Where one turn sends some rows of the set: a few examples, then the rows asked:
j625: [  9  19 -12  18   7  -3 -21 -29 -20 -27  -7  -6  -4   9  -3  -1  10   0
  -8  18  11  41  14   5 -22 -20 -14 -16  -3  22  -8 -27  -1   7  23   2
 -20   0 -17 -25  12 -28]
j262: [-18 -10  -2  12   5  12  -5 -14 -17   9  26  -5 -10 -12 -16  -6  15 -26
   1 -16  42   8 -14   0   8 -19 -21   3  14 -14 -20  19 -10   3  56 -19
   7  -5  17 -13 -13  16]
j473: [-17 -26   4   1  28  30 -19 -22  -1  15  11 -16  11  -1   5   2  -2 -11
  -7 -26   8  15   9 -27  -8  13   2 -29  -1   5 -29  -1  23 -24  33  -3
  -4 -21   4  14  -6  -6]
j843: [-19 -31  -1  -3  24  27 -12 -19   0  -2   9 -13  13  -5   5  -4  -2  -8
 -13 -28   8  16   3 -25   1  17   2 -32   9  15 -21  -6  25 -19  40  -6
   0 -20  -6  18   1   5]
j114: [-36   9  22  17  -3   1  -6   5  -1  21  -3  10  -9 -11   1   5  12   3
  10 -29  -9   0 -16 -18  -5 -26  19  14 -23   0  -1  19  21 -16  14  -7
  -8 -19  -2  22 -15  12]
j581: [-23 -26   2  -1  16  37 -16 -19  10   6  16 -13  12   7  -3   7  -4  -8
 -16 -32   2  23   8 -30  -6   9  -6 -25  -2  12 -17   0  22 -18  42  -6
  -8 -20  -6  17  -5  -1]
j647: [-28  15  23  21   2  -9 -14   8  -4  18 -11  11  -6 -13   1   7  -3  -4
   6 -19 -21 -12 -21 -18  -7 -17  19  12 -14  -6   5  14  12  -7  14  -8
  -7 -13   0  20 -10  15]
j213: [-10  11 -19  -7   3 -14 -19  -9 -33  -6  -9  11  -3  23  -8  -7  18   1
  -7  13  14  21  23 -16 -24 -29  21  15  -2  -2   1 -31   8   5  14   4
 -30   7 -22 -21 -11 -12]
j770: [-14 -28  -7  -8  16  28 -21 -17   6   6   6 -16  17  -2   1   6  -2  -3
  -6 -27  11  11   9 -29  -9  15  -1 -37   3  10 -20  -1  23 -28  27   5
  -1 -22   2  12  -5  -3]
j884: [  6 -16  -8  -4 -22  -2  -2   1 -19  10  14  -5 -15  10 -16 -25 -10  -8
 -28  -9  29 -28 -11 -19 -16 -16   8 -11   0  13  -1 -18  17  -7  -9 -11
   9  -7   4  14 -14  12]
j44: [-20 -24   9  -2  25  28 -16 -19  -5   6  11 -22  19   1   0   2   2 -12
  -8 -32   7  19   7 -36  -8  12  -1 -27   3   6 -21  -8  18 -23  39  -2
  -7 -23   3  17  -2  -2]
j665: [ 16   5  -8   3   7   4 -15 -26 -18 -17 -15 -13   7  22  -4   2  15   1
   6  15  -6  22  23 -11 -27 -15  11  -6 -11  19 -12 -33  -2  -1   9 -13
 -36  -7 -18 -19   4 -23]
j886: [-15   5  19  37 -19  -2  -8 -21  10   3   7 -36 -18 -16  -5 -11   3  -1
   5  15  10  27 -30 -20 -18 -14 -34  -1  -7   2 -10 -21   8 -32   8   0
   7 -16  18  16   7   8]
j849: [ 11  24 -12  16   2  -5 -18 -25 -23 -30  -2 -11   1  10  -9  -2  14   2
  -4  18  11  43  15   2 -19 -11 -18  -9   0  16  -6 -31   1  -1  23   1
 -20   3 -16 -27  13 -28]
j388: [-32   5  14  18   5   1 -14   9  -9  15 -10   9  -2 -13   8   8   7  -1
   1 -22 -15  -2 -17 -12  -4 -27  20  15 -22  -7  -3  18  21  -7  23 -13
   6 -21  -1  26 -16  12]
j718: [-23  -1  14  36 -12  -3  -3  -5  26   9   3 -33 -15 -20  -3 -12  -3   0
   5  17   7  33 -26 -21 -11  -9 -29   0  -3   8 -13 -17  15 -25  13   1
   7 -14  15  17  11  15]
j223: [  0 -24 -10  10 -18   6   2  -4 -14  11  16   3 -25  14 -16 -31  -6 -11
 -24  -6  34 -18 -18 -31 -19 -21   0 -12   2  24   3 -16  16 -11  -1 -21
   3  -9  -6  12 -17  16]
j547: [ -7  32  -1   6   6 -19  -4 -17 -16 -10  -4 -10  10   2  -9  11  31  -5
   3   9  22  46   8   1 -11 -20  -1   1   2  11  -8 -13 -11  12  31   4
 -32   4  -5 -34  22 -15]
j95: [ 13  21 -12  15  -2  -3 -19 -31 -18 -24  -2 -11   1   6  -1   2  16  -2
 -10  19   6  41  18  -1 -19 -21 -13 -15   4  18  -6 -28   2   1  22   3
 -17   5 -18 -19  16 -28]
j690: [  7 -20  -5  -3 -19  -4  -4  -3 -21   9  10  -1 -20  11  -9 -33 -18 -10
 -31  -4  30 -27 -15 -26 -16 -13  -2 -13  12  11  -4 -19  23  -4   7 -13
   4  -8  -1  11 -12  14]
j20: [ -8  31   2   5  14 -17  -9 -14 -16 -10  -8  -9   7   6  -8   7  29  -3
  -3   7  19  47   5   9 -15 -14  -2   3  -6  12 -10 -15 -11  15  27   3
 -34   0  -3 -34  20 -14]
j470: [-13  -1  13  41 -11  -3 -10 -20  13  15  11 -29 -21 -15  -5 -11   0  -3
   0  21  11  30 -27 -15 -16 -10 -34  -3  -9   3 -13 -12   8 -30   3  -3
  14 -12  21  10   8   1]
j69: [-18   0   4  33 -15   0 -10 -15  25  10   8 -28 -11 -12  -9  -2  -3   5
   5  19   7  29 -28 -17 -13 -11 -35 -14  -6   6  -8 -16   3 -33   6  -4
  15 -12  20   7  10   8]
j840: [-16 -27   5  -6  18  21 -17 -20   6  12  -1 -12  12  -1  12   7  -5  -5
  -5 -27   3  15   6 -34  -7  10  -8 -31   3   6 -22   2  24 -22  41   2
 -10 -24   1  12   3  -3]
j661: [-22  -7  -6   4   2   7 -10  -8  -9   0  13   4 -12 -12 -15  -4   7 -21
  -6 -19  36   4 -17  -9  11 -22 -25   0  14 -11 -12  17  -8   9  67 -16
   0   0  12 -11  -9  23]
j636: [ -9  34  -6   8   6 -11 -16 -17 -30 -14 -15   7 -16   3  -5  -1  30   0
  10  11  16  16   1  13 -17 -22  19  16  -2   7  -4 -26  -3   2  11   5
 -37   1 -10 -34   6   2]
j478: [-21  -9  -2   8  -2   8  -6 -10 -25  -1  19  -7  -7  -8 -16  -8  19 -20
   4 -20  45   9 -16 -12   3 -28 -24   0  16 -15 -14  13  -9   3  61 -16
   5  -6  15 -10 -19  18]
j594: [-10   2 -16  -8   8 -15 -20  -7 -37  -7  -8  15  -8  25  -7  -7  14   2
  -3   6  14  24  26  -5 -25 -23  18  13  -3  -1   1 -33   6   5  13   5
 -31   0 -21 -24  -7 -14]
j499: [ -4   7 -20  -8   7 -11 -16  -5 -36 -10  -9   9  -2  25 -11  -4  15   3
  -3   8  12  22  25 -15 -24 -25  17  11 -11   2  -2 -31   5   5  18  -3
 -30   2 -19 -24  -9 -21]
j463: [ 14   2  -8   1   7   2 -18 -25 -16  -7 -17  -9   9  26   1   1  16  -2
   2  20  -6  26  28 -16 -28 -23  17  -8  -1  13  -8 -34   0   4  10 -12
 -32  -5 -18 -14   1 -20]
j267: [-20  -3  -9   5  -4  14  -9  -7  -4   0  17  -5 -10 -14 -21  -4  13 -17
   4 -17  37   7 -15  -3  11 -29 -26  -1  14 -11 -17  17 -13   3  53 -14
   6   4  23 -14 -15  23]
j842: [-34  14  29  21   5  -3 -11  -3 -15  12   0   2  -2 -13   2   7  10   1
  10 -25 -17  -7 -19 -21 -11 -27  23  12 -25  -6   1  13  10 -10  16 -12
   1 -17   4  27 -17  10]
j115: [ -7  32   2   1  10 -14  -3 -11 -21 -13  -7 -10  11   6 -11   9  29   0
  10   7  19  41   8   5 -11 -15  -1   6  -3   6 -11 -17 -10   7  28  -1
 -37  -1  -3 -36  16 -12]
j284: [-27  16  15  21   2  -1 -15  15  -8  16  -6  13   1 -14  -7   9   4  -2
   8 -28 -15  -9 -15 -10  -5 -25  23  10 -15  -9   4  18   9 -13  11  -9
   4 -10   6  18 -15  11]
j292: [-23  -3  -2   9  -8  16  -2  -6 -16   7  23   2 -12  -6 -19  -6  16 -18
  -3 -24  44  14 -19   2   7 -26 -25  -6  22  -7 -13  13   3  -2  57 -20
   0  -7   9 -10 -13  27]
j537: [  7  -3  -5   3   8  -1 -15 -25 -12 -10 -16  -9   3  25   3   1  11   1
   6  16  -5  26  27  -7 -30 -22  15  -4 -10  17 -13 -31  -2   8   6  -8
 -36 -10 -19 -18   0 -19]
j520: [-13   0   7  35 -16  -8  -7 -20  17  10   2 -20 -22 -15   0  -7  -7   0
   3  23   8  22 -36 -21 -12 -13 -39  -9  -4   9  -6 -13   4 -29  15  -7
   9 -12  16   7  15  12]
j452: [-12  39 -11   8   2  -9 -12 -21 -30 -12 -11   6  -9  -1  -5   6  30  -2
  10  15  15  15  -1   4 -15 -27  24  15  -1   5  -3 -26  -1  -1  16   5
 -35   7 -11 -30   7   4]
j393: [  4 -16  -2   5 -14  -4  -5  -7 -26   1  17  -9 -20   9 -16 -38  -4 -11
 -28  -7  34 -24 -16 -34 -18 -16   1 -10   2  16  -1 -19  14  -5  -1 -13
   9  -5   1  17 -19   6]
j305: [-32  12  25  28   8  -3 -13  -1 -11  19   5   7  -4 -17   1   5   5  -2
   9 -19 -14  -9 -16 -10  -6 -15  25  14 -22  -8  -3  17  14 -10  12  -8
   5 -16   0  21 -18   8]
j433: [-20 -11 -11  13  -1  15  -3  -1 -14   4  10  -8 -12 -13 -12  -9  10 -24
   3 -10  43   8 -21  -3   8 -29 -21   2  21  -8 -18   8   0   4  58 -19
   3  -7  15  -9 -17  31]
j144: [  6 -23  -4   4 -17  -6   3  -2 -14   8   7  -6 -17   6  -8 -36  -1  -8
 -30  -1  28 -21 -20 -26 -13 -15   3  -5   2  22   0 -10  19   0  -4 -21
  12 -13  -3  18 -13  11]
j600: [ -6  37 -11   9   3  -9 -13 -16 -36 -18 -15   6 -14   2  -8   1  26   3
  14  12  13  13   4   6 -16 -27  17  17  -8   6  -4 -26   2  -4  14   2
 -36   4 -12 -31  -1  -3]
j410: [  1 -18  -2   7 -12  -4  -2  -7 -24  15  23  -5 -20  10 -14 -37 -10 -11
 -26  -2  37 -22 -14 -24 -18 -10   5  -8   2  13 -11 -16  18  -5  -5 -14
  11  -6   2  11 -20   7]
j92: [-13   6  18  43 -20   2  -6 -11  25  11   6 -29 -16 -10 -10 -11   5  -3
   0  12   8  28 -32 -19 -19  -9 -37  -7   0  13  -4  -7  11 -26   6  -8
   2 -17  11  13   5  10]

j267 moves to j284
j213 moves to j463
j849 moves to j115
And these:
j661 moves to j647
j223 moves to j581
j393 moves to j44
j20 moves to j636
j843 moves to j718
j470 moves to j262

